A =
[-20.5   5.3 -10.0  25.5  36.9   1.0  34.4  -6.7  17.2 -32.3  55.2  31.7
 -30.7  30.3]
A[0]	-20.5
A[7]	-6.7
A[8]	17.2
A[10]	55.2
A[11]	31.7
A[1]	5.3
A[12]	-30.7

x = -70.3	34.4	-62.5	-28.8	-28.3	-8.9
x[0] -> -70.3
x[2] -> -62.5
x[-2] -> -28.3

grid =
array([[529, 638, 565, 477, 527, 526],
       [590, 642, 469, 504, 505, 353],
       [576, 697, 546, 495, 549, 455],
       [643, 710, 449, 522, 547, 284],
       [601, 757, 547, 508, 524, 367],
       [683, 823, 489, 489, 505, 307],
       [541, 582, 499, 516, 532, 422],
       [645, 764, 462, 531, 492, 184]])
Rows and columns are counted from 0.
(0, 0) = 529
(1, 1) = 642
(6, 1) = 582
(5, 0) = 683
(0, 2) = 565
(3, 4) = 547
(6, 5) = 422
(1, 4) = 505
(4, 5) = 367
(2, 1) = 697
(0, 4) = 527
(0, 3) = 477
(7, 1) = 764
(2, 5) = 455
(1, 3) = 504
(7, 2) = 462
(1, 2) = 469
(5, 3) = 489
(7, 0) = 645
(6, 3) = 516
(4, 1) = 757

B =
[[ -9.0   4.2  -0.9  -0.9  12.6 -16.6   8.6   6.6  15.4   1.2   4.8  -4.0
  -10.9   2.2  51.2]
 [-10.1  -3.6  -0.7   1.2   1.8   3.8 -12.4  13.3  17.8  -2.0  -0.8  -4.9
    3.6 -22.7  11.4]
 [-21.5  -3.7  -3.5  -4.5  -3.5 -15.5   0.1  19.9 -24.6  -2.0  11.8 -11.4
  -11.6 -19.4  -5.9]
 [ -7.7  -6.6   2.5  -3.8   1.2 -15.9  -1.8  -3.5  14.5  26.8  16.6  -4.1
    4.9  -7.4  47.6]
 [ -7.3  -5.0   6.0  11.2  -5.7  -6.8  -3.6  -7.9 -32.9  -6.5 -13.1 -27.5
  -13.8  -4.0 -14.3]
 [ -9.4   6.1   0.6   6.3   8.3  -2.9   0.5  -6.5  24.1   8.9 -51.4   6.5
    5.6  -9.8 -18.8]
 [-13.0  10.7  14.6  -1.2   2.0 -14.3   4.5   6.7   8.1   7.0  15.3  -4.0
   -0.8  -4.6  25.1]
 [  0.3  -3.3   4.9   1.5  -2.8  13.7   7.7  -2.3  27.4  -2.5 -17.7   4.7
   -5.7 -16.1 -24.3]
 [ 16.7  -6.4   0.6   7.7 -10.2  -2.1  -5.3  -1.5   8.0   1.3  13.9  10.0
    2.1   0.2 -37.2]
 [ 17.7 -18.4  14.6  -4.6   0.0  -8.4   0.6   8.3  -8.7  -8.4 -25.4  13.0
    5.3  -1.0   3.5]
 [ 35.2   2.5 -10.6  -3.5  -0.6  17.4   9.3  -0.3 -10.4  -9.1  17.2  12.3
    6.6   8.5 -14.9]
 [-11.6  -8.8  -1.2  -3.7   3.4  22.6   3.3   0.7  29.0  -6.3  -3.3  -2.9
   -1.2 -15.8   5.8]
 [ -2.4  -8.4  -1.3   3.7 -13.2  14.7   4.2  -8.6 -18.0  -4.1  -3.7  -7.0
   13.0   6.1 -12.2]
 [ -1.9  33.1  10.0   2.7  -5.3  15.7  -2.4  11.2  37.6   0.1 -38.9 -37.7
   -6.6   7.0 -18.9]]
Rows and columns are counted from 0.
(0, 0): -9.0
(2, 10): 11.8
(1, 0): -10.1
(6, 2): 14.6
(13, 13): 7.0
(13, 9): 0.1
(5, 0): -9.4
(2, 4): -3.5
(5, 12): 5.6
(4, 10): -13.1
(0, 12): -10.9
(10, 13): 8.5
(6, 0): -13.0
(12, 2): -1.3
(8, 6): -5.3
(2, 5): -15.5
(1, 3): 1.2
(2, 7): 19.9
(13, 14): -18.9
(6, 12): -0.8
(0, 10): 4.8
(13, 3): 2.7
(8, 12): 2.1
(7, 13): -16.1
(10, 11): 12.3
(10, 8): -10.4
(4, 4): -5.7
(10, 3): -3.5
(9, 12): 5.3
(7, 8): 27.4
(5, 4): 8.3
(3, 10): 16.6
(3, 6): -1.8
(8, 13): 0.2
(3, 11): -4.1

data =
[[ 0.20  0.02  0.10 -0.14 -0.14 -0.15 -0.13 -0.11 -0.10  0.17]
 [ 0.00  0.08 -0.05 -0.01 -0.01 -0.01 -0.06 -0.10 -0.09  0.01]
 [ 0.18 -0.03  0.20  0.05  0.05  0.05  0.11  0.10  0.08  0.16]
 [ 0.01  0.00 -0.04  0.06  0.06  0.06  0.02  0.00 -0.01  0.02]
 [ 0.21  0.04  0.15 -0.01 -0.02 -0.03  0.00 -0.07 -0.07  0.19]
 [ 0.28  0.08  0.19 -0.15 -0.16 -0.18 -0.14 -0.17 -0.16  0.24]
 [ 0.00  0.05  0.04  0.13  0.12  0.13  0.12  0.06  0.05  0.01]]
Rows and columns are counted from 0.
row 0 col 0 = 0.20
row 1 col 3 = -0.01
row 6 col 7 = 0.06
row 0 col 7 = -0.11
row 3 col 4 = 0.06
row 2 col 6 = 0.11
row 2 col 3 = 0.05
row 6 col 3 = 0.13
row 0 col 9 = 0.17
row 3 col 3 = 0.06
row 4 col 5 = -0.03
row 1 col 4 = -0.01
row 2 col 7 = 0.10
row 4 col 1 = 0.04
row 5 col 6 = -0.14
row 3 col 1 = 0.00
row 6 col 4 = 0.12
row 6 col 5 = 0.13
row 0 col 6 = -0.13
row 2 col 1 = -0.03
row 1 col 2 = -0.05
row 4 col 6 = 0.00
row 2 col 8 = 0.08
row 2 col 0 = 0.18
row 4 col 9 = 0.19
row 3 col 7 = 0.00
row 5 col 7 = -0.17
row 0 col 5 = -0.15
row 1 col 0 = 0.00
row 5 col 2 = 0.19
row 3 col 0 = 0.01

W =
[[ 10.7   2.5  -5.0   4.7  45.7]
 [  1.0  -1.1  -1.0   0.9   1.2]
 [  0.1   2.5   5.9  -8.3  11.6]
 [  2.9   5.5   9.3 -16.8  25.0]
 [  1.7  -9.5 -11.8  10.7  10.7]
 [  6.0   3.8   6.2 -14.3   9.6]
 [  3.0   5.4  11.4 -15.9   9.9]
 [  1.0   3.9   6.7 -11.3  10.2]
 [  7.6  11.4  25.1 -47.1 -24.9]
 [  1.7   3.8   6.3 -13.1  14.6]
 [ -7.9  11.6  37.4 -47.8 -58.1]
 [ -2.5   2.2   7.9  -4.4   3.5]
 [ 17.2   7.1  -3.4  16.7  60.8]
 [ -1.3   1.4   4.8  -5.7  10.9]]
W[-14][-5] -> 10.7
W[:, -5] -> [10.7, 1.0, 0.1, 2.9, 1.7, 6.0, 3.0, 1.0, 7.6, 1.7, -7.9, -2.5, 17.2, -1.3]
W[1][1] -> -1.1
W[-4][2] -> 37.4
W[-14][-4] -> 2.5
W[8][1] -> 11.4
W[-2] -> [17.2, 7.1, -3.4, 16.7, 60.8]
W[12][4] -> 60.8
W[-8][4] -> 9.9
W[-6][-1] -> -24.9
W[-4][4] -> -58.1
W[:, 4] -> [45.7, 1.2, 11.6, 25.0, 10.7, 9.6, 9.9, 10.2, -24.9, 14.6, -58.1, 3.5, 60.8, 10.9]
W[-8][2] -> 11.4
W[9][3] -> -13.1
W[10] -> [-7.9, 11.6, 37.4, -47.8, -58.1]
W[7] -> [1.0, 3.9, 6.7, -11.3, 10.2]
W[7][1] -> 3.9
W[10][1] -> 11.6
W[:, 2] -> [-5.0, -1.0, 5.9, 9.3, -11.8, 6.2, 11.4, 6.7, 25.1, 6.3, 37.4, 7.9, -3.4, 4.8]
W[-7][-5] -> 1.0
W[:, 1] -> [2.5, -1.1, 2.5, 5.5, -9.5, 3.8, 5.4, 3.9, 11.4, 3.8, 11.6, 2.2, 7.1, 1.4]
W[-11][-1] -> 25.0
W[2][1] -> 2.5
W[-12] -> [0.1, 2.5, 5.9, -8.3, 11.6]
W[-8][-4] -> 5.4
W[5][4] -> 9.6
W[-1][-5] -> -1.3
W[0][4] -> 45.7
W[-7][3] -> -11.3
W[-1][3] -> -5.7
W[2][-1] -> 11.6
W[:, 3] -> [4.7, 0.9, -8.3, -16.8, 10.7, -14.3, -15.9, -11.3, -47.1, -13.1, -47.8, -4.4, 16.7, -5.7]
